One vector is turned by the same rotation once a tick. Each row is the vector after some number of ticks, and that number follows the row.
The counts run from 0 to 120.
[-11 -28 -51  28 -12 -16 -33 -40 -46  -8 -47   1 -19  -5  17 -12  14 -19
  -8 -25   1  -3 -12 -10  13  -7   0  21  -2   6 -20  -6  -4  -1 -33   1
   3 -16   5  10  19 -14   3  31 -36 -24 -16  -1 -11 -40  17 -30  -4  22
  16  -4 -10   4   6   6  36 -17  22   0   2  51  22  -1  15]  67
[ 16  -9  -3   7 -16 -26 -44 -23 -65  21 -34   8 -19  -3  -4  10  10  -8
  13  -5  11  18   7  14   5   2 -36  12   2 -10 -11 -16   3  24 -39 -35
  35 -13   3 -15 -21  -6  31   0  -8 -28  32   0 -11 -11  16 -26 -10  47
   0 -17 -33 -15 -14  -7  12  -1  16   2   1  40  17   9  43]  50
[  3  -9 -40  18  12 -25 -38 -45 -59  11 -29  -5 -21 -27   0   9   3 -18
  20   0   4   1   3  -2  20   1 -11  24  20 -15  -2  -2   6   5 -18 -20
  17 -16   8 -19   5 -29  32 -22 -25 -18  17   6  -2 -26  20  -6  21  30
   4  -6 -31 -13   5  -5  28  -3  28  27 -13  61   4   7  12]  48
[-13 -38 -52  29 -13 -26 -18 -36 -29  -4 -23  17  -7  -5   5 -16 -20 -25
 -10 -33   5  -2 -11  -8   1   3   3  14  10  11 -12  -2 -10  -3 -26   6
  -5 -11  21  12  13 -23  11  31 -37 -36 -10   8 -17 -45  22 -24   7  26
  25  -7 -10   4  -8   4  40 -13  27   7  12  46  34 -10  15]  7
[  3 -32   3  20 -20 -21 -52 -23 -64  23 -33  10 -27  12   2  -8   0 -15
   4  -9  20  22  18  14   1  -3 -22  12   4  -7 -18  -6   8  18 -35 -17
  20  -6   1  -7 -14  -3  20   1   0 -36  29 -10 -26 -14  14 -33  -9  35
  15 -25 -22   0 -15 -16  11  -5  21   7   1  42  30  16  39]  51
[ -5 -10 -38  -1  -9 -18 -30 -36 -53  -4 -44   6 -30 -11   2   4 -15  -5
  21   0  -3  -9   3  -9  -1  -3 -18  23  30 -11 -16  -8   9  12 -15  -3
   8 -19 -19 -12  31 -13  20   0 -27 -13  21 -21 -27 -45  41 -13  10  31
  11  -5  -2   7 -15 -27  46 -12  25  30 -17  41   7  20  10]  107
[ -9 -27 -48  19 -12 -12 -17 -41 -33  -5 -46  -3 -24  -6   7   9  13 -27
  -4 -24  -7  -6 -19 -17  19 -15  -1  22  -8  -5 -18 -13 -21  -5 -28  -3
  20  -6   0   5  11 -22  17  31 -39 -27 -10   5  -8 -35  21 -19   2  42
   7  -1 -15 -12   3  22  30 -15  16 -10   1  57  15 -11   6]  68
[  3   4  -3   2   0   0 -51 -28 -52   2 -63  13 -22   7  13   0  -4 -14
   9 -10   0   2   0 -10   7 -29 -13   6 -12  20 -24  -3   5  23  -9 -13
  18 -23 -14  21  11   2   4  30 -12 -22  30 -34 -30 -42  29 -22 -19   1
  -5  -4  -7   3  -2 -15  24 -14  24  21  -7  44  12  25  36]  31
[ -5  -7 -32   2   9 -21 -25 -44 -47   3 -46  -3 -30 -13  -5  18 -10 -17
  24   0  -8   1   4  -3  12 -14 -17  18  21 -15 -11   1  -7  12  -3 -13
  31 -12 -17 -13  23 -21  34 -14 -19 -21  26 -12 -20 -30  41  -1  19  43
   6   1 -17 -11  -1 -15  39  -3  26  28 -16  55   1  17   2]  108
[  3 -12 -29  19  13 -29 -19 -40 -52  11 -15   9  -8 -12 -15  -1 -13 -32
   2 -35  12  -3   4  -1  17  17 -19  26   4  -7   2  -6  -2   7 -29 -27
  25  -8  36   1  -2 -28  39   0 -23 -42   9  15   8 -12  19 -11  14  27
   8 -23 -42 -11  -8   8  11   6  19   4  16  38  24 -28  39]  114
[-10 -13 -28  25  20 -10 -20 -33 -60  -7 -37  11 -34 -10 -12 -11 -45 -15
   2 -24   3 -17   3 -24  16   7  21  36   4  -4 -12 -13  16  -1  -7  10
  -7 -16   2  27  22 -13   9  16 -37 -26  18 -25 -25 -33  26 -10  10 -10
   7 -12 -17  17 -17 -10  24 -13  10  24  14  47  18  -7  26]  27
[  4 -10 -25  13 -10 -25 -23 -26 -63  12 -17  13 -10  -2 -13  -5  -8 -16
   2 -21   8  -8   3  -7   7  20 -21  24   0  -7   2 -23   8  12 -39 -31
  16 -20  28   6  -3 -13  29  14 -26 -35  18   4   7 -19  17 -21   6  19
   4 -33 -39  -6 -31  10   7  -1   8  -9  21  28  30 -22  52]  115
[ -1  -7 -44   1 -22 -13  -6 -36 -31   0 -30  14 -21   3  -5  28  -6 -20
  -1 -18 -18 -12 -23 -23   8  -4 -18  12   1  -2  -6 -30 -19   7 -28 -20
  27 -14   6   4   8 -20  29  41 -38 -30  11   5  -2 -35  33 -11  -6  56
  -1  -2 -24 -22 -20  24  32  -9   6 -18  10  42  11 -13  20]  39
[ 12   4   3   2   1 -20 -40 -34 -44  19 -40  20  -9  -4  -8   3  -4 -16
  18 -14  16  15  12  13  -2 -10 -43   5   7   7  -6   4  -7  34 -21 -35
  43 -20   4  -9  -3   0  40   8   2 -34  40  -7  -7 -13  26 -23 -16  46
  -1 -12 -27 -19   5 -21  29   1  26  20  -3  30  15   7  33]  110
[ -4 -28  -9  16 -35 -10 -19 -14 -26   3 -42  30 -23  12  -7 -13 -33 -19
 -11 -31  12   8 -13  -2  -6  -9 -13  10   4  15 -18 -18 -14  16 -31   6
  12  -5  -3  18   4   8  15  56 -16 -41  20 -15 -21 -33  16 -33 -32  45
  11  -9  -4   2  -9 -15  44 -22  18  -4  15  24  32  -2  22]  101
[ -5   1 -13  18  27 -12 -36 -47 -23   0 -48   6 -13 -14   4  -4  -7 -42
   0 -31   1  19  -6  -7  24 -35   0   5 -16  22 -24  17 -22  10  -2  -7
  32  -1   4  18   9 -13  18  20 -14 -38  13  -3  -7 -28  17 -11  -9  20
   3  -2 -30 -13  31  -7  28  -5  35  25   0  60  10  -2  11]  33
[  9   4  10  12   7  -2 -45 -17 -44   8 -42  29 -30   4   1  -1 -38 -14
   3 -15   2  10   7 -17   6 -22   1   8  -9  16 -20  -6   9  26  -2 -11
   5 -18  -5  25  -1   2   7  35 -11 -24  50 -37 -35 -35  19 -19 -24  -2
  -3  -7 -16   3  -9 -25  19 -14  24  32   6  39  21  12  46]  91
[  9 -25   0  16 -16 -25 -52 -21 -57  21 -33  17 -13   8  -2 -19  -4 -16
   4 -12  21  23  18  20  -4  -8 -29   4   8   4 -14   2   6  23 -27 -20
  23  -6   9  -8 -11  -5  21   2   4 -38  30 -10 -22 -17  18 -36  -8  33
  19 -22 -18  -3  -9 -23  24  -8  31  16  -2  37  34  15  39]  81
[ -2 -33 -17  32  16 -32 -27 -38 -44  16  -9   6 -15 -10 -10 -15 -25 -39
  -7 -35  22  19  12   9  16   4   1  26   5  -5  -6   5  -5   2 -21  -7
  16   9  24   5  -5 -22  35  -8 -16 -55  12   5 -10  -7  17 -13  13  30
  21 -21 -33 -10   1  -4  15  -4  25  11  12  53  36 -17  17]  83
[ -6 -23 -30  30  16 -36 -26 -39 -47   9 -18   5  -4 -14 -10 -16 -17 -35
  -3 -26  20  10  11   6  16   7  -8  26   9  -3  -9   7  -4   4 -21 -14
  18   3  27   1   9 -29  33 -13 -16 -49   5  12  -3 -14  18 -16  21  26
  27 -24 -32  -5   6  -6  24   4  30  18   7  52  32 -16  16]  113
[ 12   5 -18   4   6 -20 -27 -28 -36   4 -19  37 -12 -19 -19  -1 -39 -11
  22  -8   6  -3   1  -4  -8  16 -33  13  28   3  19 -10   5  39 -16 -19
   6 -33  19 -10   6  -5  40  23 -21 -23  41  -5  -5 -32  20  -9 -10  31
  -6  -6 -22  -2  -3 -36  49  -8  25  33   0  26  16   1  42]  45
[ -4 -22 -25  15 -15 -18 -13 -25 -22   1 -25  28 -29   7  -6   6 -48 -23
  -3 -17  -9  10  -2  -9  -7 -17   4   7  29   6 -16  -9 -16  12  -9   8
   5   0 -13   2  19 -10  24  24 -22 -34  36 -21 -40 -40  36  -8  -1  50
  26  -1  -4  -3 -17 -15  50 -18  25  22  -6  43  23  11   2]  42
[ -6 -29 -27  24  -4 -20 -28 -25 -63   5 -25   2 -38   4  -3   6 -29 -13
  -3 -17  -3  -7   4 -21  10   6  18  33   5 -18 -18 -25  17  -6 -19  -4
  -5  -9   3  17  10 -23  10   9 -31 -26  22 -22 -35 -37  28 -15  14   5
  15 -16 -20  10 -40   7   7 -12   7   5  13  53  26  -2  35]  87
[  4 -22 -24  15 -10 -14 -27 -23 -25   2 -21  18 -35   4  -1  10 -41 -19
   6  -5 -12  10   3  -8  -1 -17   7   8  29  -7 -16 -11  -7  10  -2   4
   5  -3 -13  -2  11 -17  22  15 -22 -24  40 -20 -39 -41  33  -4   1  48
  20   3  -6  -6 -22 -15  45 -14  26  24 -13  55  15  21   6]  12
[  5 -10 -29  11   1 -22 -37 -31 -46   1 -29  25 -11 -19  -2 -16 -27   0
  19   1  13  -7  10   0  -8  18 -21  16  33   1   7  -4  14  27 -16  -8
  -5 -38  13 -14  12 -13  26  10 -23 -11  28  -5 -11 -37  20 -22   2  17
   7 -10  -8  13  -5 -36  52  -6  30  41  -7  30  19  16  38]  46
[  8   3 -28   0   0 -17 -13 -28 -35  -3 -26  35  -6 -19 -23   6 -40  -5
  19 -11  -1 -10  -5 -13  -7  16 -30  18  24   6  17 -18   5  25 -18 -17
   8 -34  16  -3  14  -7  36  34 -25 -20  39  -5   4 -35  24  -8  -6  32
  -2  -5 -20  -3  -7 -28  52  -7  19  27   2  16  11  -2  41]  75
[-12 -29 -37  25 -13  -9 -46 -40 -53  -3 -55  -1 -28  -3  16  -9  19 -21
  -4 -14   3   2 -11 -11  14 -12   1  16  -9   5 -23  -3  -1   1 -33   4
   6 -15  -4   9   8 -15   0  28 -30 -17 -11  -2 -14 -39  14 -31 -12  19
   6  -1  -8   5   2   3  30 -22  25   3   2  57  19   5  21]  97
[ -1  -5 -36   9  16 -27 -30 -44 -53   5 -36  -7 -22 -17  -1  15   0 -17
  23   4  -5  -1   5  -7  14  -5 -14  20  26 -18  -5  -4   1  10  -9 -20
  25 -17  -4 -16  19 -25  33 -16 -23 -19  19  -4 -17 -29  34  -4  21  39
  10  -5 -23 -13  -1  -8  35  -4  27  26 -17  59   3  10   5]  78
[  2  -1 -23  18  -5 -13 -36 -31 -32   3 -41  26   2  -9   2 -19  -3 -26
  -4 -36  10   7 -14   0   4  -5 -29   3 -18  29  -4  -5  -9  26 -33 -19
  19 -28  27  13   0  -2  17  49 -21 -35   3   6   8 -31   8 -36 -25  22
  -4 -12 -25  -6  17 -11  39  -9  26   5  15  27  29 -13  42]  35
[ -3 -10 -23  19  15 -10 -20 -34 -54   3 -22  -2 -45   1  -8  24 -29 -19
   3 -15 -18  -3  -1 -27  21  -9  27  28  -2 -14 -18 -21   3  -2  -7  -8
  13  -2  -6  18   8 -26  23   5 -31 -30  31 -22 -31 -34  32   3  12  10
   9  -3 -31  -8 -31  15   7 -11   8   8   9  61  11  -3  21]  88
[ -3 -12 -10  20   6  -8 -22 -24 -56   1 -33  23 -29  -1 -18 -16 -53 -10
  -1 -29  12 -13   5 -19   4  11   5  37  -3   4  -8 -22  22  10 -16   4
  -9 -18  10  28  12   1  12  31 -27 -27  28 -27 -20 -30  17 -23  -3  -8
   7 -19 -20  16 -26 -21  22 -17  14  15  23  30  33 -10  45]  26
